How far apart are the two rows of each pair, measured in a hidden way? 0 means very close, and 40 very far. Two or three weighted sums of its numbers give each row a place; it is the straight-line distance between the places.
[-29  33  64  21  53 -19   3 -30  39  30  -8 -19 -41  -4  20 -13   5  35 -15  31]
[-16 -16  45   3  16  32 -46  31 -11 -18 -15  39 -28   6 -52 -10   1  -2  29 -21] ~ 11
[ 29   0  29  18 -55 -17  60 -48  13   7  -2  36   9  -4 -35 -17 -17 -17  16  19]
[-10 -27  -3   2  19 -29 -31 -32  18  38  44   9  27  26 -17 -27  22 -65  17 -10] ~ 6
[ 10  27  -5  10  46 -20 -36  29 -44  27  76   3  33  32   2 -12  21 -11 -39 -15]
[-19  20   9  55  44 -57 -19 -65  -9  48 -41  52 -65   5 -40 -13 -56 -18  32  65] ~ 8
[-15  14  20  -7 -20 -11  24  17  35 -10 -49 -39  45  -9  11 -29  -5 -16 -20  59]
[-28  41  16  32   3 -34  47 -28 -13  33 -15  43  29  -8 -61 -52  15  24  60  33] ~ 20
[ 52 -31 -15 -69  23  22  -8  -5   4 -25  43 -11 119  23 -27   9 -37 -52  -4 -36]
[ 46 -53  17  -8   4   7 -27  22  -2 -46  20  21  19  33 -26  19   8 -28 -41 -26] ~ 24
[-30   3  35  -4 -30   1  -2 -14  10  13  -8  41  16 -41 -12  92 -10  25 -42  -1]
[  2  17  49 -28  48  -3 -11  34   3  26  -6  20  20 -21  39 -11  30  46  -6  20] ~ 13
[ 58 -43   6 -59  14   0 -24 -20   9   9  -4  45  57   5 -31 -24  -5 -10   4  19]
[ 27 -58  22   7  -2   7  22  12  38  -5  -9 -12 -13   6   9   8  42 -78 -71  -2] ~ 8
[-35  26  -7 -41   1  10 -23  32 -11  13 -29 -29 -23  37  -6   1 -23 -18 -59 -23]
[-56  50  -1  20  18 -31  33  -6 -13  12 -35  14 -29 -47   2  -3 -19  71  16  14] ~ 12
[  2  53  -6 -22  13 -47   4 -46   0  38   1   5  -5 -56   2 -40   9  48  58  51]
[-17  -6 -92 -28  28  24 -56  37  50 -10  10  -1   2  26 -15  43  30 -53 -29 -27] ~ 22
[ 31 -10  -7   9  44  25  -9 -31  25  -7  47 -29 -48  41 -14 -40   2 -11 -31 -11]
[ 17 -51  37 -23  12  36  11  11 -11 -25  35  -3   2  57  49  64 -29  14 -40 -28] ~ 25
[-34  16 -11  27  33 -27  11  32 -12  29   4  38 -38 -26 -18 -22 -14 -14   8  10]
[ -6 -10 -57  -7  -6 -52  26 -43 -10  81  23  34 -47 -66 -27 -51  16  28  43  28] ~ 35
[ -9   6 -14 -43 -32 -57  27 -60  25  44  -9  17  30  14 -29  18  -8 -25   5   7]
[ 50  39 -27  -5  26  -5 -19   1   4  16   8 -24  19 -40 -19 -28  44   9 -50  57] ~ 9
[ 51 -33 -33 -30  28  61   6 -14  56 -22 -37  19 -12  37  11 -50   5 -75  24 -42]
[ 26 -43  -2 -22  14  21 -21   7  -5  -8  71   7  11  56 -23  55  -2 -45  27  13] ~ 27
[-21  39  43  22  -2 -28  59 -28 -21   6 -13 -11 -16 -49  28  -4 -21  -8  26 -16]
[-26  63  24  14 -26 -41 -21 -50  58  45 -75  20 -64 -52  51  -2  46  -4  17  19] ~ 3
[ 14  25 -20  33 -31 -60   5 -41  12  31 -28  17 -40 -49 -13 -32 -40  58  23  13]
[-12 -38 -46 -12   3 -15  11  42   7  19  11 -14 -22  18 -18 -34   3   1   8  30] ~ 4
[ 14 -42 -18  28 -17  52  45 -18  12 -62  34 -18  -4  25  35  -5  35   1 -13  20]
[ 50   8   1  90 -27 -61  45 -26  34  49 101   2 -10 -13 -38 -46   4  -1  56  39] ~ 20
[ 20  16 -12  -7 -28 -15 -41   5   9 -10 -35  25 -26 -46   9  -9 -35   4  36  10]
[ 29  20 -20  18 -36   9   5 -13 -13  27 -48  44   7 -42  -9 -62  -7   7  32   8] ~ 4
[ 38 -22  -9 -60  -5   1 -16  23 -40 -32 -15 -21  43  37  18  -1  -6 -43  -1 -22]
[-33  34   9 -23  35 -26   0 -33  -8  19   3  10   1  29  15  -6  47 -10  24 -33] ~ 16
[ -5  19 -12 -29   5  37 -15  17 -23  14 -10  32  17  -4 -45  10  11  11 -26  11]
[-14  19  13   3  32  16  10  -6 -32 -12 -53 -38 -15  -8   3  25  -4  12   1  17] ~ 10
[ -4   0 -53  -6  28 -54 -26   3 -16  31   2 -13  21 -21 -25  38 -28  49 -16  13]
[  3  14  40   6  13 -10  20 -32  46  46   8 -16   3 -18  -6 -28  33  17 -30  70] ~ 11
[ 38 -55  10   0   3 -14 -15   9  22 -31   6   8  29  60 -31 -33  23 -76   0 -32]
[ -4  88 -85  45 -62  -3 -18  36  -9  45   3   6  -8 -19  33 -15  -9  44 -23  31] ~ 14
[  2 -12 -36 -54 -14  36  12 -35  68  -8 -16   8  46  68 -22  50  29 -43  33  21]
[ 30  36 -42 -28 -28 -16 -63 -46  19 -21  -7  21  19  19  10   6 -27   5 -14 -35] ~ 12
[-34 -10  10  -9 -18  29   2  59  -2 -23 -16   9   3  -3  39  55  -9 -14 -31  -8]
[-43 -19 -16 -21  18  33 -27  33  26 -43  18  18 -30   1   0  58 -28 -61   5 -33] ~ 16
[ -4  25 -25  27  22  17   0  68   3  40  13 -37 -19 -42  32 -21 -23  43   1  -5]
[-38   1  13   3 -13 -43   2 -50   6  20 -17  -4 -41 -23   9   4 -17  14 -44  28] ~ 16
[-10 -21   5 -14  74  19 -39   2  -4 -52  16 -38 -66   2  35   6   5   9 -29 -16]
[-23  28  -4 -18 -11   4 -29  50  17  58 -27   1 -68 -50   9  49   5   1 -44 -19] ~ 7
[-29   6   5  29  27  28  42 -33   4  21 -16  31   5 -13  32 -49   1  24  41 -11]
[-32  31  -7  34 -27 -22  -5  11  25  35 -25  33 -87 -20  29 -19 -25  49  10  43] ~ 9
[ 10 -55  25   7 -58   4 -23  17   6 -53  15   4  -7  38  45  25 -13 -44  18 -34]
[ 40 -26  72  -4 -45  43  25  52 -45 -59 -14 -38  37   7  65  -2  11 -25  -1 -14] ~ 6
[ 28 -12 -43  26 -17  45  -2 -37 -20 -50  28 -44  24   4  21  26 -22  46  29   9]
[  0  26  38 -16 -21  29 -35  39  25  33  10 -32  13  14 -27  60 -71 -15 -36   7] ~ 21
[ 42 -23   8 -14 -24   2  55 -18 -49  -6  53  24   7  40  37   4  40 -27  39  25]
[  5  -7 -41  35  48  -9 -19  12  24  -1  63 -22   1 -36  32 -30  16 -23  16  17] ~ 8
[-11 -34  58 -14 -19  14 -11  32 -18 -28 -27   8  17   6  32  19  -6 -36 -49 -46]
[ 67 -46 -13 -47   1  24  23   9  17 -12 -11   9  45  48  -3  25  23 -18  15 -31] ~ 14
[ 35 -48  21 -32  10  23 -33  27   8 -39   1   9  19  13  22  -3  67 -74 -39 -28]
[ 32 -27 -14  -8   8   5  57  -9  31 -32 -31  13  14  58   2  26 -15   3   4 -10] ~ 4
[-31   1 -14   3  13  57 -18  31 -27 -53  23 -63 -14  43  -3  16  16  34 -52 -34]
[ -6 -26   9  15 -28  61  -7   8  24 -26 -13 -18  16   4  25  22 -10 -22 -44 -25] ~ 12
[ 16 -27  21   5 -11  23 -12  14 -23 -27  -8  -7  36  22 -22  49 -11  12 -19 -46]
[ 22  -3  11  -5 -16  36  19 -46 -18 -52 -34   1 101  30  13  46  23 -16  -3 -43] ~ 6
[ 23  33  28  16 -21 -70 -21 -18 -44  60  15  -8  27 -33  -7 -42 -19  84 102   1]
[ -1 -28  18  -6  43  -5   4  61  -6 -18  46 -16 -24  18  -4  23  33  35  -1  -6] ~ 13
[-51  58  -1  15 -35 -27  40 -38   5   8 -12 -17  -5 -43  18   5  20  23   9  19]
[-35  47 -11  24  13 -12 -47 -48   8  39 -35  -3   7 -51 -10 -46  -9   0  69  48] ~ 15
[ 20 -39 -21 -33 -27  24  40 -25   6 -21   4  48  16  -7   1  32  -7   5 -33  -2]
[-10  49   8  44  -5 -29 -21 -26 -21  37  -8  10 -26 -22 -59  -7  32  42  -6  50] ~ 26
[ 11  34 -17  20  31 -40 -30  26  40  58  -2  43 -51 -72 -10   0 -13  13  17  46]
[-67  30 -11  -2 -65 -28 -22   7 -12  38 -11   3 -20 -65  10  33 -33  35 -22  -1] ~ 21
[-21  37 -27 -24  33 -41   9 -26 -15 -18  23  14 -16 -22 -27 -21  71  17  41  12]
[-47   5 -36  35  19 -47   5 -15 -31  32 -44   4 -40 -41 -15 -11  42 -20  15   2] ~ 18
[-41  37  33   8  -7 -20 -47  60 -21  25 -34   7  25  -1 -31  27 -60  13  47  10]
[-58  67 -18  36   8 -18  70  -3  -8  22 -36  -8  29  -9  26   8  17  -6  40  11] ~ 22
[-22  33  42 -27  37 -17  -2 -11  26  -8 -23 -23 -17 -35  26  19  -4  25  -2 -15]
[-34 -86  36  17   1  10   9  11  23  21 -31  12  35  -1 -25   4 -13  -2 -67  22] ~ 21
[  5  48 -15  44 -20  -9   0   7  17   7 -23 -18 -29  -3   6 -25 -15  10   7  19]
[-13 -37 -19 -17  40  21  24  10  16 -74  13  -1 -11  26  -6  -9 -51 -33   1  -9] ~ 17
[  8 -42   7 -23   5  67  41  -8  31 -61  33  29  -4  38 -24  -8 -60  -5 -21 -40]
[  3  16   2  13 -30 -49 -19  -5 -79  51  48  25  40 -24  -4 -10 -33  57  70  38] ~ 33
[ -7 -29 -23 -15  18 -24   1 -28  -1  -7  -2 -15  31  30   9 -30  19  -5  39 -42]
[-19 -39  26 -31 -22  75  69  46  35 -64  65 -25 -15 -17  33  13   9 -27 -21 -37] ~ 18
[ 10  49  25  62  16 -17  21  40  -7  29 -19 -29 -22 -15  56  13  22  28  -3  78]
[ -5  57   7  35  17  23  -8  26  -3  22 -23   3 -43 -24   1  43   9  44  19  31] ~ 21
[ -7   5 -22  -3 -10  15  16 -47 -14   8 -16  26  23  11 -45 -35  -6  33  43   7]
[ -6  -6  29 -27  10  -6  22 -24  45 -35  29   4  40  27 -55  39 -26 -18   1 -32] ~ 5
[-18   3  -3  -7  21 -24  15 -17  22  39   8  42  34  12 -15  -8 -32  50  22  12]
[-16  38  -7  69 -20 -34  23 -24   4  65  13  10 -25 -37   0 -20  18  46 -27 -30] ~ 6
[ 10 -39 -17  -2  -4  48  24  33  27 -30  37  38  38  22 -21  56 -26 -19 -51 -24]
[ 19 -44   6 -40   9 -37   5  43   9 -21   2  -9  51  49 -38 -31  33 -34  30 -35] ~ 25
[-56 -27  13 -24 -14  31 -20  10  25 -28  14  21   5   2  18   2 -46  -8 -45  11]
[  7 -38  12   2  22   6  -4  11 -28 -45  17  -5  60  29  11  62  39   0 -33 -24] ~ 26
[ 39 -16   9 -11 -39   4 -10  -4  44 -63 -16  31  19  46  -1  30  13 -14 -28 -51]
[-14  21   7  42  32 -45  17   6   5  45  32   7  11 -27  33 -27  -6  13   9  -1] ~ 16
[-25  25  34  17   1  16 -52   4  -3  33  10 -15 -11 -30 -24   4  45  51 -20  10]
[-10   1 -17  21 -31  10   3 113  -9  -5   4 -37  12  30   7  18  14 -24 -19 -14] ~ 13
[-43  26 -24  46  67 -40  20 -35  20  48 -17 -15 -39 -12  -9  -4   1  -5  29  -3]
[-20   2 -26  36 -15  -7   5 -21 -14  60 -10 -48 -35  -5 -54 -16 -12  27  38   8] ~ 9
[  4  -7  -1  16 -61  80 -21  35  -2  17 -22 -48  18  38 -19  -5 -11 -19   4  50]
[ 29 -13 -11 -77  27  74  11  -2 -19 -42  17   7  14  28 -24 -13  33 -21  -6 -66] ~ 34
[ -7 -48  14 -16  27  52 -19  21 -26 -19 -15   6 -10 -18  23  45 -26  -1 -30 -34]
[ -2 -69 -26  -6  -2  27  -5 -23 -29 -12  74 -42  58  20  14 -20 -13   4 -15 -59] ~ 24
[-49  12 -19 -14  17  13 -31  -2   0 -11  24 -56   2 -13 -24  33 -39 -21  25  -5]
[ 19   7 -33   1  39 -66   8 -20 -10  14 -23  16 -19  -1  -6 -88  18  21  47  40] ~ 28
[ 64 -66  34  -8 -35  26  44 -24  -2 -40  48  -2  20   3  -1  56 -36   3  60 -54]
[ 54   1 -60  -9   2 -31 -37   2   7  43  -2  26 -35 -25 -13  20  64 -37   7  27] ~ 13
[-16  11 -26   1 -12   5 -95  19  -2  35 -23  -3  -4 -41 -75  13 -11  -4  -2  11]
[ -8   5   2 -13  20  64 -20  22  13 -32  13  29  67  67  21 -38  -7 -42 -34 -51] ~ 9
[ 11  10  -1 -27 -37   2 -47 -30  10  11  10  12 -28 -33  21  23  30  14   6   1]
[ 10 -24   4   8 -24 -37 -57 -42  48  40  10  35  47 -11  -9 -25  -6 -75  35  21] ~ 20
[ -4  -8 -37 -40  26 -62  23 -53  11  34 -33 -22  -6  12 -29 -57  34  10  55  34]
[ 15  -5  13 -63  14  -9  -2  -5  14  -3 -10 -19   5  29 -37  15   0  10  36  -6] ~ 24
[ 11  35 -13   5 -41 -67  42 -24  14  12   7   7  39  17  69 -14  19   4  13  30]
[-22 -31  15 -16 -52  84 -25  23  43 -47  55 -17  53  19   8  39 -61  17 -29 -22] ~ 33
[ -4   0  19 -42  50 -13  -9  -9  15  -4  34 -36 -13  17 -42  39  56  -4  -3 -25]
[ 15 -30  28 -41 -23  30  17 -29  30 -17 -19 -51  70  20   3 -19 -32 -37  20 -59] ~ 12
[ 45  25  -2  36 -64  -9  45 -39  13  49 -34 -24  49 -79  23 -58 -18 -17  42   6]
[-10   1 -42  52  16  12 -21  47  -8   4  28  22  14 -35  38  51  -5   7 -17 -10] ~ 33
[ -2  29   4  -8   8 -10  69   2  13  31  38  17  -8 -12  20 -32  10  19  42  39]
[ 10 -19  -3 -27  28  29  21  -5  -8 -22  10 -36 -20  44  -2  52 -29 -33   7 -79] ~ 17
[ 26 -34  22  11  -9  -8   7   3 -25  17  31 -16  30  41  34 -14  51 -17  14 -45]
[-32 -11  28 -37  40 -39   8 -64  12   9  15 -17 -30  31 -52 -36  15 -28  58 -41] ~ 33
[ -1 -23  23  -6  -9  32   6  30 -52 -41  20  13 -22  86  53 -24  16  25 -15  21]
[ 23 -37  30 -24  15  11 -43 -10  40  11  26   0  18 -24  -3  12   4 -38  39 -69] ~ 14
[ 11  -3 -27  11 -16  -4 -37  28 -33  -7 -18  31 -12  29  52  43 -56  12 -44 -23]
[-17 -50  66 -28  25  20  -9  29  35 -77  28 -21  26  27  -5 -18 -26 -36 -10 -45] ~ 14
[-27 -36 -15   3 -39  22  62   9 -13  -3   6   6  30  25  11  20 -11 -48 -19 -44]
[-40  59  50  23  35 -59  -8 -33 -19  11 -35  21 -14 -30   8 -37 -24  25 -37  52] ~ 18
[ 29  -7   1 -23  10 -35   6  11  23  -2   6 -15  35  32  14 -38  67 -69 -10 -67]
[-47  17  11 -14  34   3 -97  19  30 -11  -9  -9  -1 -32  -5  47  -2   0 -35  13] ~ 20
[ 14   9   3 -19  34 -47  25 -24  30  21 -49 -17 -64 -15  -9   0 -22  16  26  42]
[-13 -36  65  -7  -5  44   6  45 -21 -84  41 -55   7  46   5   0 -14  27 -56 -51] ~ 19
[ 46 -19  31 -29  34  38 -14  14  14 -30  27  24   0  34  22  -5  12  22 -11   5]
[  1  34 -25  57  -8  41 -28  25 -23  11  12  -6 -15  -5 -14  12   1  37   2  47] ~ 11
[ 36   2  -3  18  22  12 112 -72   2 -14  36   7  12  24  28 -16   8  32  72  17]
[ 26  20  13  29  19 -53  33 -64  16  41 -28  19 -27 -23 -33 -33  58   4  62  30] ~ 7
[ 61  -6  -7  26   5 -14  32 -12   0  61   4  -8 -31  -4 -12 -35  -5  17  18  11]
[  7  12 -14  36  14 -34 -22  38 -62  34  -7  -9 -10  18  21 -41  -1 -36 -27 -20] ~ 10
[-38  35   2  15 -32  14 -36 -14  -4  37   2  23  19 -25 -73  24 -16   3   9 -17]
[ 39 -29 -26  25  42  -3 -21 -45  -9  23  37 -22  98  14   4  14   8 -24   0 -49] ~ 16
[ 11  -5  36 -22  -5  -3   8  13 -43 -49  14 -23  55  34  12  -7  -2 -28 -33  -6]
[ 44 -38 -11  -8   8  40  -8  69  45 -61 -17 -34 -14  17  10   4 -31 -21   7 -43] ~ 10
[ 21  -4  11 -24  31 -51  30 -45  33  33   6 -13  -6 -19   5   1   9  -1  12   4]
[ 40  16 -50 -41  28 -31 -50  15   5  53   6  25 -29 -45 -31  -2  55 -14  -8  -6] ~ 11
[-29   5   7 -24  25  13  -1  21   8 -26  38 -34  39  -6 -17  28  -9  -5 -35 -45]
[ 38 -19  43 -18  -7   9   9  44  21 -29  21  41  -6  41  18  45  40  13  11 -12] ~ 32
[-59 -17  -1 -20 -24  -5  -8   1   7   7   6   6  14 -24   2  55  19  21 -41 -17]
[-17 -43 -25  -7  49  -3  45 -17  20  49  28   6   3  16  -7  29  21 -38  25   4] ~ 11
[  4 -16 -12 -41  22 -33 -22 -15  71  14 -32  -4  12   0 -41 -26   2 -57  25  -3]
[  3 -27  31 -29 -50  32  10  68  23 -35 -15   9  51  51 -58 -24  84 -44 -22 -27] ~ 20
[-25 -28 -12 -17  21 -36  12  -8 -37  23 -67  20 -55 -24   0  36  17 -20  -3 -23]
[-66 -15  -5  -8   1   0  39  36   2  15 -52  12  -6 -30  49  14 -51  40 -23  -6] ~ 5
[  4   3  17   3 -22  23  73  28   4 -38  18 -18 -43  25 -18   3 -80 -12  11 -41]
[ 59  18 -48  -5  14   2  14  16  53  44  16 -16  50 -66  32 -34 -22 -21   4  -4] ~ 11
[ -5   3 -12 -31 -10  12   0  19  -2 -16 -30  -3  48  29 -42  -9  13  47   6 -42]
[ 13  18 -14  -3  45 -62   3  33  13  76   4  19 -25 -25 -70 -38  39   4  27  39] ~ 12
[ 28 -26  51  26 -19 -15  -6 -72  48 -19  42  -6  21  14 -11 -54  43 -38  -9 -30]
[-10  31 -46  15  25   9 -59 -10  -7  24 -47  -1   1 -27 -16 -39 -14  19  16  17] ~ 5
[ 25 -20  -4 -30 -14  22  -1  66 -64 -56 -50  28  -3 -23  -3   3 -22  10  21 -13]
[ 18   5 -38  34  54 -51  14 -24  23  38 -46  78  20  -6 -11 -36  12  30 -21  20] ~ 14
[-14  67 -47  27  13 -58  32 -17   9  58 -12   8 -35 -31  29   2 -16  44  11  65]
[ -2   5   5  47 -22 -16  17  37  21  10 -35 -30 -24 -24   7  -9 -37 -15  11  -9] ~ 12
[ -2  16  18  31   4  46  -2   8  25  30  35 -36 -17 -33 -23   2 -34 -10   5 -16]
[  6 -66   5 -11 -20  73  14  35  21 -53  32 -11  17  38 -19  41 -14 -55 -41   5] ~ 9
[-51  -7 -15 -34 -32   6  10   8 -19  19 -34 -41 -44 -13  11  27 -48 -14  -4 -18]
[ 33  36  25 -38   4 -25 -19 -10  19   5   0  24 -36 -51 -34  46 -22  18  17   3] ~ 17
[  56  -21  -29 -112   54  -29  -17  -29   47    1   -8   -4   54   14   -8    6   51  -22  -29
  -62]
[ 18 -12 -13  -7  -9  69  29  30 -45   3  -9  -8  31   6  21 -40   4 -33  75  23] ~ 38
[ 33  -9   5 -10 -23  36  20 -18  17 -57  25  -6   6  39   1  19  -4 -31 -16  15]
[-60   2 -27   9  -1  13 -23  11  13 -18   5  -4 -21 -18 -32  55   1   3 -72 -39] ~ 9
[ 28 -35 -30  75 -56 -18  15 -31 -29   9 -12 -11 -21  13   8 -14  54  11  74 -16]
[  2  -1 -35  38 -25 -22 -35 -14  15  27 -16  -9 -10 -27 -39  55  15   0   4  -6] ~ 12
[  8 -50  34 -12   3  32  27  35   3 -28  -1 -16  34  20  30  16  10 -34   3 -44]
[ -6  36 -36  28 -26  28  31 -12 -36  52 -38  50  26 -25  17  40  -8  63  -9 -10] ~ 9
[-29  48  48  38 -23 -30  26 -65  31  56  -1  54 -12   1 -34 -28 -16  -6  37  39]
[-46  13  30  45 -11 -49   6 -20 -19  35 -35  40 -16 -52 -41 -57   9  28   0  52] ~ 17
[ -4  -9  18 -10 -39  -4 -19 -37 -42   9 -11  -9 -50  27   5  13 -12  28 -21   0]
[-46 -22  31 -42 -25  75  15  48 -11 -16 -12 -38  -6  -4  -1  20 -18  -1 -48  21] ~ 10
[-29 -45 -13  20 -22  49  33  52  42 -38   6 -24  31  21  25   5  -9  14  20  -2]
[ 14  39 -45  50  -4 -14   5   4  -9  25  20  33 -18 -55 -44 -19   9 -19  20  95] ~ 2
[ 20  50 -37   6 -14 -64   0  -5  44  22 -20  -2  30 -30  -1 -23  59  -7  37  31]
[-20 -16  -1 -23  14  23  11  32  -5  -7  -8  -5 -57  -3   2  54  32 -30 -53  -4] ~ 21
[  4  33 -64  15  34  40  28  38  20  14  13 -28 -75  -4  72  -4  13  21  -6  30]
[-41  67 -18  -2 -47 -20  31 -35 -44  27 -40 -37 -38 -19  49  23  21  42  21  -7] ~ 9
[ 62 -54  -7  48  49  39 -30 -53  68 -24  17  37  37   0  -4   3   0 -74  30  52]
[-38  30  12 -14 -25  12 -17  25   8  15  -2  11   3  -1  -4   2  55 -11  30   5] ~ 22
[ -5  53  -9  49  20 -23   7   5  -6  21 -23   2 -60 -47  38 -39 -51 -19  11  41]
[ 16 -27   7 -61 -19   1  15 -11  31  -1  -7  23  51  10 -21 -17  40   7  37  46] ~ 16
[-15 -18 -52 -33  69  20 -56  29 -18 -19 -12   7 -19 -12 -33   2  12 -34 -18 -27]
[ 33 -29 -26  27   5   4   1  30 -45 -16  62 -42  26  35 -29  -3  33 -21 -20 -34] ~ 17
[ 49 -43  30  29 -26  39  54 -20  27 -23  20  19  21  12 -30 -28 -21 -26  18 -47]
[-31  32 -18  29   2  -2  23  34  13   9 -72  33  -1 -14   5 -50 -17  43 -36   2] ~ 15
[ 20 -58  39 -20 -12   6 -20   3 -30  -2  14   5  24  39  37 -23  -3 -18   2 -56]
[-43  -7  -2  10  11   2 -20 -10  46  10  14   2   5  37  21  24 -20  51  -4  -4] ~ 9
[ 26 -47  -2  -8  69  28  29  57 -26 -16  -5  23   3  35  44  37  -2 -29 -75 -36]
[-43  25 -17  -8  20  31 -17  23 -16   0 -16 -56  19 -33  31  18 -98 -20  16  48] ~ 24
[ 17   9  -9  13 -14 -36 -12 -19 -17  37   7  30  10 -39   7 -10  19   5  18  28]
[ -7  -8   1  41 -39 -46  13 -56  24 -13  33  -1 -39   0  12 -25   2  10  -9  44] ~ 14
[-11 -16 -25 -36 -26  13 -27  -6  13   0 -30  35  -7 -17   8  75  45 -16 -44  15]
[-24   6  32   5 -25  -4  19  59  10  12 -16   2 -18 -66  28  64 -50  44  -4  -1] ~ 19
[ 35 -33  34 -12   8  30 -46 -21  12  -8  37   0 -28 -40 -21  -8   5 -22 -23  14]
[-34  16  -2  -3 -25 -27 -20  30 -60  31   7  15  18 -45  29   6 -67  64  -1  30] ~ 20
[-13   8  -3  14  15 -80 -29 -61  54   4   2  29  21 -33 -22 -41   9   0  38  56]
[ -3  48  -5   3 -47 -32 -19 -37  22  79 -43  29 -27 -53  20  10  -4  52  -6  -1] ~ 16
[ 48 -36  22 -58  41  28  -3  -2  32   4  -8 -33  44   8 -13 -20   1 -53 -28 -13]
[-37  11 -38  41  49  -8  17 -21  -4  19  21  24 -10 -15  -4  -8  -1 -32  -6 -11] ~ 12
[ 19  22 -73  31  33   5   6  17  15 -14  35  11 -21 -25 -52 -30 -10  54  27  23]
[ 19 -59  24   5  -4  36 -23  -2  -7 -20  43  -9 -13   4 -26  49  12 -24 -25   5] ~ 27
[-55  23   4 -27  29 -37 -50  -3 -21  13  -4   1 -17  25  14 -14 -10  59 -39 -31]
[ 56 -62 -16 -16 -18   6 -77 -12  45 -17  36 -22  14  18 -27 -34  73 -12  11 -45] ~ 8
[ 47  19  -4  10 -13 -24   3  52  23  44 -63  23 -50 -14  -8  10  22  10 -17  28]
[-53 -13  -3  21  15 -44 -12 -25 -46  -1  43   3 -28  15   3  32   5  11 -27  50] ~ 6
[-53 -13  -7  -3  45  -6  13  12  -2 -28   6 -74  30  16 -20  15 -12 -22 -47  43]
[-29  42   4   6 -30 -13  27 -60 -81  52   5 -37 -10 -21  25 -27  31 -11  82  12] ~ 6
[-15 -12  50 -32  38  12  -1  18  15   1  17   2   0  -9   8  -4  19  -6 -12   5]
[-89  54 -23  -9  54   7 -41  -5 -19  -1  -8 -22 -16  10 -29  14 -67  27 -51  15] ~ 17
[ -1 -50  49  13 -25  49   3  60  -7 -14   1  25   8  27 -17  38  34 -18  17 -64]
[-27  14  -1   6 -26  43  -9 -17 -27 -10  -7 -14 -21 -26  19   1   9   9  47  -4] ~ 35
[-63  38   9  28   2 -11 -28  11 -32  15 -21  -7 -36 -44  41   7  -6  54 -19  15]
[-33  52  -8   3 -16 -18 -25  48 -74   7 -29 -43 -36 -52  18  26   4  58 -21  14] ~ 12
[-34  37 -13 -34  22 -19 -20 -41 -19  73  66  20 -15   3  26   9 -10  34 -23  19]
[-15  49   8 -33 -36  27 -35   9 -58  39 -24  48  70 -41 -24  18  -4   1 -26  -1] ~ 12
[ 13  -1 -17  46 -11 -12 -29  12  27  43 -71   1  -7 -12   1   7 -14  -8  13  19]
[-30  66 -53  37  32   4  42  21   8  12 -61  39 -13 -51  32  47 -40  61   9   2] ~ 14
[-40  -8   9  40  17  23   1   6  -6 -35  25  20  26  25 -38   7 -32 -37   4  10]
[-12  47  -6  21  35  -4  14  16 -53  13  -3  18 -14 -63 -69  14 -29  30  15  -5] ~ 13
[-15 -40  25  28  30  32  38  -4  18 -53 -27 -29 -27  31   6 -26 -29 -28 -62  -1]
[ -5  38 -13  30 -39  -1  -4 -31 -15  22 -43  50 -36 -26 -25  -8  11  45  23 -27] ~ 9
[ 68 -13 -27  34 -25 -26  19 -20 -17 -13  19  17 -57  15  53 -67 -26   9 -12  -4]
[ 60 -25 -47 -50  37  -4 -20  20  71   7  17  20  21   9 -22 -41  51 -68  25  -8] ~ 16
[ 32 -32  30   6  29  16   6  20  10 -41  21 -16  42  64 -20   5 -30  -2 -14 -39]
[ 11 -13 -15  -5  -4   9  52  20 -22 -39  -4 -24   1  -3  26  40 -22  59  -5 -14] ~ 25
